In the data rows, 128 means zero.
Here are some numbered points:
[116 126 118 113 118 128 114 122 155 131 110 119 118  86 125 141 148 146
 117  79 110 149 114  97 154  73 138 176 122 119 147 119] 0
[151 200 165 168 133 191 196 188 176 170 145 144 137 168 114 161 156 157
 120 168 132 131 159 157 144 179 138 129 165 170 141 148] 1
[111  36  82  66  95  70  54  91  56  52  73  12  93  51 123  57  52 101
  73  71  67  12  98  94 101  92  47  76  76  79  92  91] 2
[114  11  61  26 110  40  18  59  11  33  19  22  73  39 115  65  27   6
  14  69  44  31  67  54  94  64  38  46  38  37  49  48] 3
[111  71  88  57 105  55  84  87  69  83 114  74  89  97 101  73  66 112
  74  83  86  25  94  94  93  90  75  58  80  85  98  76] 4
[124 102  74 140 151 164 136 129 119 100 107 125 127  80 112  88 129 116
 127 132 149  86  98 113 134  97 126 120 125  96 147 125] 5
[140 104  96 127 113 147 121 137 152 124 154 153 127 160 143 156 108 152
 141 151 169 181 118 120 120  76 122 149 134 109 133 104] 6
[145 181 148 137 159 179 175 157 169 198 185 179 185 181 146 157 157 149
 157 156 196 151 143 179 148 192 171 143 170 166 153 185] 7
[146 183 166 179 109 128 175 184 138 148 169 149 163 140 129 114 132 151
 120 133 165 140 135 184 110 156 146 140 137 124 156 163] 8
[136 161 153 152 157 186 195 191 202 185 174 125 229 181 163 144 192 138
 157 145 183 200 178 121 159 165 152 167 176 207 133 169] 9
[ 98  73  98 145 158  88  98  92 100 131 120  97 133  89 108 103 134 136
  98 179  88  97  74 107 118 106 109 110  76 105  96 109] 10
[118 147 183 141 126 155 132 155 151 165 172 162 105 166 139 129 140 153
 172 128 154 166 134 165 209 132 143 155 155 148 137 133] 11
[120  66  78 106 117 139  58  79 113  97 128  93  99 118 115  92  67 128
 117 106 104  83 101  90  99  98  95 138 105 132 113 108] 12
New points follow, each followed by the number of its nearest point above.
[127 122 128 156 101 139 140 122 127 104 137 115 118 128 127 114 120 142
 145  85 118 114 100 133 105 106 143 170  93 118 135 112] 0
[145 115 144 128 133 128 153  98 156 151 129 146  96 159 127 157 131 135
 137 121 129 146 158 160 168 111 190 144 139 136 136 181] 11
[151 206 161 146 163 198 154 175 177 183 166 182 207 191 159 167 169 147
 181 173 183 164 176 227 150 230 200 157 150 207 157 139] 7
[141 151  97 150 125 148  95  97 131 173 135  95 138 139 136 102 164 123
 159  93 133 131 143 142 109 141 138 165 119 127 130 135] 0
[120 108 100 168 109 128 100 114 151 100 151 135 106 129 112 124 135 131
 114 128 131 100 108 116 118 116 120 117 116  95 122 123] 5
[132 118 145 123 142 129 118 138 159 132 139 150 132 123 133 169 124 141
 141 106  76 140 123 117 138 109 124 168  79 145 151 153] 0
[110 100  92 178 123  99 130 100 148 152 144 163  94 172 137 117 131 119
 167 109 126 131  99  93 138  98  96 143 124  84 119 114] 6
[116  93  88  92 129  92  82  99 119 154  82  97  91 135 124  87  82 119
 147  90 111 120 108  73 100 104 129  96 133  91 128 106] 12
[151 168 165 165 186 186 146 185 162 156 122 186 173 129 169 175 163 149
 163 157 209 153 150 170 137 167 170 140 164 174 168 189] 7
[119 104 109 130 107 159 110 140 152  94 118 111  98  99 117  89 117 116
 117 152 101 126 125 120 130 119 119 121 145 151 136  97] 5
[110 152 157 170 150 128 137 162 165 152 181 151 113 165 121 144 156 117
 163 119 175 200 144 159 182 154 152 136 178 167 144 173] 11
[128 107 106 107 100  84  82  94  84  97 105 115  99 105 115 104 126 124
  85  93 145 138 121  92  82  92  61  86 123  93 105  98] 12
[135 137 177 167 104 175 178 167 160 162 150 189 178 190 142 195 169 147
 177 138 179 179 165 159 146 176 190 153 181 144 145 204] 7
[137 142 121 166 118 125 120 121 148 139 144 151 100 123 118 128 139 147
 159 152 145 164 139 150 102  92 151 147 134 123 137  86] 6
[123 181 154 140 138 138 160 131 103 138 143 136 156 109 125 146 110 152
 122 160 167 148 116 154 145 139 140 151 146 119 133 163] 8
[125  85  98  58 103  73  93  80 103  63 104  93  91  47 114  55  83  59
  89 102  61  80  93  63  80  78  97  97 116 108  87  59] 4
[113  38  70  14 107  37  30  61  48  15  18  33  84  68 121  54  26  14
  42  75  60  37  71  54  79  55  40  13  51  43   9  47] 3
[134 167 162 188 190 175 191 141 184 191 160 167 163 164 149 180 167 156
 149 189 213 165 163 189 163 140 175 159 179 197 165 212] 7
